128 stands for zero in the data rows.
Some points:
tensor([163,  81, 198, 127, 119,  77,  81,  88,  75, 155, 202, 142, 126, 150, 129, 126, 107, 119, 170,  67, 136, 177, 149, 106, 122, 118,  52,  73, 140, 133, 167, 183])
tensor([132,  97,  94, 151, 135, 139, 224,  97, 161, 171, 150, 152, 216, 156, 139, 212, 165, 111,  65,  90,  62, 103,  56, 108, 131,  83, 232, 183, 131, 105, 161, 123])
tensor([ 79, 115, 108, 144, 140, 105,  55, 146,  71,  85, 115,  89, 104, 183, 169, 114, 115, 152, 114, 119, 135, 142, 128, 142, 127,  62, 143,  68, 106, 133, 119, 117])
tensor([152, 223, 160,  45, 109, 103, 232, 176,  49, 100, 127, 102,  43,  82, 144, 178, 110, 177, 116, 126, 195, 162, 142,  85, 159, 117, 135, 156, 150, 104,  74, 201])
tensor([ 91, 156, 149, 129, 159, 133,  93, 140, 142, 154, 173, 161, 209, 217,  74,  94, 114, 104, 178, 124, 148,  71,  61, 124, 210, 112,  91, 133,  92, 122, 145, 154])
tensor([ 60, 116,  65, 255, 123, 132, 114, 151, 163, 125, 114, 138,  97, 194, 111, 155, 128, 142, 133,  84,  71, 131,  96, 169,  90,  66, 129, 151, 117,  94,  79, 150])
tensor([151, 115, 142,  55, 194, 164,  89, 150, 130, 230,  58, 186, 116,  80, 144, 113, 163, 140, 167,  86, 103, 109, 112, 106,  80, 165,  97,  54, 122, 172, 115,  85])
tensor([111, 174, 130, 165,  80,  66,  46,  90,  72, 139, 146, 138, 121,  59, 114,  89, 119,  93, 192, 191,  74, 117,  84, 122, 139, 104, 100,  87, 165, 127, 153,  55])
tensor([ 77, 156, 150, 149, 100, 142, 145, 176, 100, 117, 128,  35,   5, 183, 146, 137, 129, 106, 115, 127,  84, 145, 129,  96, 187, 134, 155, 129, 173, 121, 161,  84])
tensor([150, 219, 153, 137, 133,  94, 104,  63,  89, 132, 141, 141, 150, 160,  61,  81, 123, 108, 188, 154, 168, 129, 136,  82, 107, 163, 111, 101,  81, 146, 149, 128])
tensor([119,  60, 161, 163,  91, 237, 162,  74, 154, 164,  95, 183, 123, 136, 106, 180, 112, 173, 138, 173, 135, 120, 130, 160, 183, 171, 178, 209,  94,  68, 118, 201])
tensor([144, 126, 123, 169, 167,  34,  69, 113, 108,  97,  63,  97, 103, 166, 148,  72, 109, 151,  99, 149, 147, 160, 173, 201, 192,  92, 127, 159, 170,  74, 166, 107])
tensor([ 93,  81, 159, 157,  77, 109,  51, 117, 220,  93,  96, 163, 192,  93, 209,  25, 134,  58, 142,  91, 144, 120,  82, 153, 132, 110, 181, 212, 139, 126, 110, 108])
tensor([109,  71, 131,  78, 130, 229, 125, 119, 126, 182, 183, 142, 119, 105,  88, 111, 133, 199,  99, 182,  70, 121, 129, 234,  98, 140, 212, 239,  86,  84, 120, 142])
tensor([145, 171, 153,  88, 138, 154, 217, 161,  89,  38, 101,  37,  92,  63,  80, 182, 170, 244, 168,  63, 159, 153,  97, 116, 151, 218,  80, 160, 132,  94, 129, 174])
tensor([215,  89, 141, 113, 209, 113, 146, 135, 194, 156, 170, 131, 102,  57, 110, 107,  59, 130, 111, 159, 121,  30, 181,  61,  95, 159,  85, 109,  94, 145,  97, 149])
tensor([137, 115,  93, 140, 101, 209, 205, 108, 154, 204, 102,  91, 177, 126, 108, 253, 209, 165,  25, 109,  99,  94, 130,  55, 153,  33, 187, 126, 164, 139, 130, 205])
tensor([197, 136, 146,  85, 204, 176, 168, 141, 141, 118, 137, 117, 131, 102, 183, 157, 117,  23, 151, 189, 105, 113, 124, 128,  42, 216,  82,  68, 133, 129,  76, 150])
tensor([138, 173, 122, 119,  86,  96,  61, 147, 152,  86, 122, 156, 102, 209, 143, 103,  96, 211, 148, 141, 135, 143, 125, 197,  69,  82, 122,  96, 123,  97, 161,  79])
tensor([105, 117,  87, 113,  91, 113, 176, 135, 188, 175, 117, 107, 196, 190,  93, 182,  85, 136, 145, 126,  36, 174, 154, 108, 112, 106, 195, 128,  91, 191, 150, 201])
tensor([134, 185, 165, 180, 152,  78, 106, 115,  61, 124, 156, 109, 167, 147, 156, 107, 143, 126, 158, 105, 117,  99, 209, 122, 139, 189,  91, 105, 105, 151, 141, 121])
tensor([115, 201, 148, 104, 125, 206, 255, 161, 113,  88, 116,  94, 155, 126,  93, 187, 158, 233,  99, 100, 171, 227, 147, 169, 149,  86, 119,  80, 168, 150,  50, 115])
tensor([ 81,  82,  71, 129,  91,  82,  80,  58, 174,  74, 135, 179, 133,  41, 202,  50, 152,   0, 165, 123, 122, 105, 186, 160, 149, 111, 156, 146,  97, 148, 139, 106])
tensor([187, 103, 129,  66, 134, 184, 123, 161, 101, 172, 107,  81, 160,  81, 106, 119,  63,  47, 127, 125, 159, 104, 153, 107,  60, 148, 106,  96,  99, 146, 125, 112])
tensor([177, 136, 116,  95, 236, 195,  84, 180, 158, 137, 111, 143, 132,  61, 134, 204,  84,  95, 129, 130, 161, 174, 138,  80,  97, 182,  74, 117, 177, 223, 152, 108])
tensor([139,  94, 128, 110, 123, 161, 184, 127, 167, 205, 119, 108, 129,  56, 181, 127, 101, 118,  98, 162, 181,  99,  75, 133, 105, 160,  73, 159,  81, 184, 140, 113])
tensor([ 50, 138, 113, 153, 157,  44, 101, 135, 134,  94, 135, 117,  68, 164, 133, 114, 181, 151,  83, 138, 197, 142, 153, 131, 122, 105, 130, 109, 170,  67, 124, 106])
tensor([114,  69,  77, 111,  91,  66, 182, 179,  96,  91,  92, 133,  77, 204, 108, 134, 183, 160, 139, 135, 165, 140, 109, 125, 127, 124, 118, 165, 190, 142, 107, 106])
tensor([145, 128, 146, 169,  83, 119,  53, 180,  91,  52, 169, 213, 102, 153,  95, 116, 182, 116,  63, 158, 113, 155, 152, 134, 157, 120, 107, 134,  99, 124, 145,  68])
tensor([130, 114,  83, 133,  64,  80,  59,  15, 167,  81, 162, 155, 195,  95, 133,   9,  94,  58, 115, 112, 126,  82, 100, 123, 156, 165, 172,  89, 152, 101, 138,  91])
Along one direction, these points spread out more than along any other. Take the direction at right angles to it along which they spread out most. Then take the direction at right angles to both along which they spread out most. Go by this last direction. Where along it does each point below lie, from 0 to 99? 50 is the average, and the first point above lies past it. One standard deviation of the points above along it is 16.
tensor([109,  71, 131,  78, 130, 229, 125, 119, 126, 182, 183, 142, 119, 105,  88, 111, 133, 199,  99, 182,  70, 121, 129, 234,  98, 140, 212, 239,  86,  84, 120, 142]) >> 25
tensor([151, 115, 142,  55, 194, 164,  89, 150, 130, 230,  58, 186, 116,  80, 144, 113, 163, 140, 167,  86, 103, 109, 112, 106,  80, 165,  97,  54, 122, 172, 115,  85]) >> 49
tensor([187, 103, 129,  66, 134, 184, 123, 161, 101, 172, 107,  81, 160,  81, 106, 119,  63,  47, 127, 125, 159, 104, 153, 107,  60, 148, 106,  96,  99, 146, 125, 112]) >> 47
tensor([150, 219, 153, 137, 133,  94, 104,  63,  89, 132, 141, 141, 150, 160,  61,  81, 123, 108, 188, 154, 168, 129, 136,  82, 107, 163, 111, 101,  81, 146, 149, 128]) >> 62
tensor([138, 173, 122, 119,  86,  96,  61, 147, 152,  86, 122, 156, 102, 209, 143, 103,  96, 211, 148, 141, 135, 143, 125, 197,  69,  82, 122,  96, 123,  97, 161,  79]) >> 64
tensor([215,  89, 141, 113, 209, 113, 146, 135, 194, 156, 170, 131, 102,  57, 110, 107,  59, 130, 111, 159, 121,  30, 181,  61,  95, 159,  85, 109,  94, 145,  97, 149]) >> 45
tensor([177, 136, 116,  95, 236, 195,  84, 180, 158, 137, 111, 143, 132,  61, 134, 204,  84,  95, 129, 130, 161, 174, 138,  80,  97, 182,  74, 117, 177, 223, 152, 108]) >> 55
tensor([ 93,  81, 159, 157,  77, 109,  51, 117, 220,  93,  96, 163, 192,  93, 209,  25, 134,  58, 142,  91, 144, 120,  82, 153, 132, 110, 181, 212, 139, 126, 110, 108]) >> 30
